128 stands for zero in the data rows.
Here is a table of points, one per row:
tensor([146, 114,  97, 174, 174, 142,  98, 161])
tensor([158, 181, 135, 206, 185, 147, 126, 225])
tensor([135, 139, 133, 107, 104, 153, 161, 127])
tensor([125,  90, 127, 130, 175, 116,  98, 153])
tensor([189, 132, 107, 158, 141, 130, 144, 138])
tensor([105,  94, 116,   0,  52,  84, 162,  17])
tensor([100, 100, 144, 151, 150, 138,  83, 155])
tensor([ 84, 134, 137, 169, 176, 103, 119, 101])
tensor([131,  91, 121,  63,  30, 110, 106,  66])
tensor([143, 100, 110,  86,  86, 111, 132,  86])
tensor([148, 177, 147, 150, 139, 145, 155, 140])
tensor([ 56, 113, 125, 172, 166, 127, 101, 145])
tensor([164, 155, 138, 126, 165, 114, 177, 132])
tensor([ 86, 111, 128, 157, 166, 136,  97, 177])
tensor([118, 159, 120, 152, 125, 160, 140, 183])
tensor([127,  96, 109, 175, 168, 139,  99, 161])
tensor([107, 127, 121, 105, 101, 113, 135, 116])
tensor([ 89, 118, 139,  43,  37, 103, 146,  15])
tensor([135,  73, 120,  19,  58,  87, 128,  76])
tensor([ 78, 100, 128,  98, 167, 113, 136, 107])
tensor([102, 127, 131, 134, 194,  90, 153, 101])
tensor([172, 164, 133, 189,  96, 202, 123, 185])
tensor([124, 108, 111, 100,  55, 125, 110,  71])
tensor([129, 126, 142, 109, 143, 108, 162,  57])
tensor([143, 125, 145, 124, 176, 103, 125,  97])
tensor([116,  89, 109,  10,  56,  82, 161,  28])
tensor([162, 152, 130, 130, 143, 145, 162, 141])
tensor([151, 141, 117, 141,  87, 140, 126,  90])
tensor([123, 172, 136, 181,  88, 192, 115, 217])
tensor([120,  87, 129, 125, 173, 112, 106, 167])
tensor([135, 161, 145, 120,  85, 155, 144, 134])
tensor([ 53, 108, 112, 155, 182, 133,  87, 151])
tensor([155, 117, 149, 125, 162, 108, 127, 111])
tensor([144,  89, 113,  46,  79, 100, 127,  94])
tensor([144, 126, 163, 152, 149, 120, 108, 104])
tensor([ 77, 101, 103,  81,  70, 107, 131,  63])
These points spread out most along one direction. Where along it does each point below lie, from 0 to 9? The average is between 4 and 5, and the first point in the table lies past the average.
tensor([ 73, 112,  95,  78,  63, 106, 113,  60]) -> 2
tensor([136, 173, 117, 198, 185, 141, 138, 178]) -> 7
tensor([164, 169, 141, 215,  75, 212, 109, 176]) -> 7
tensor([143, 169, 159, 131, 121, 140, 152, 115]) -> 5
tensor([147, 174, 143, 162, 149, 133, 149, 132]) -> 6
tensor([160, 105, 130, 126, 177, 107, 119, 118]) -> 5
tensor([136,  83, 107,  40,  76,  88, 141,  68]) -> 2
tensor([102,  91, 123,   7,  36,  79, 159,   9]) -> 0
tensor([182, 150, 158, 187, 168, 149, 100, 183]) -> 7
tensor([178, 151, 114, 159, 200, 121, 150, 220]) -> 7
tensor([139, 117, 152, 146, 141, 128, 105,  92]) -> 5
tensor([107, 146, 142, 163, 166, 121, 132, 133]) -> 6
tensor([130, 182, 142, 173,  83, 200, 114, 210]) -> 6
tensor([171, 146, 146, 169, 184, 126, 123, 195]) -> 7
tensor([149, 168, 133, 192, 187, 141, 127, 203]) -> 7
tensor([170, 165, 132, 192, 175, 149, 145, 231]) -> 8
tensor([125,  87, 124, 127, 173, 125, 109, 161]) -> 5
tensor([115, 135, 152, 103, 146,  98, 158,  63]) -> 4
tensor([137, 163, 125, 157, 119, 176, 131, 215]) -> 6
tensor([170, 186, 135, 212,  70, 210,  92, 182]) -> 7
tensor([ 76,  82,  97,  46,  87,  81, 130,  60]) -> 2
tensor([ 95, 108, 110,  74,  68, 118, 127, 104]) -> 3
tensor([ 73,  92, 108, 137, 205, 107, 118, 155]) -> 6
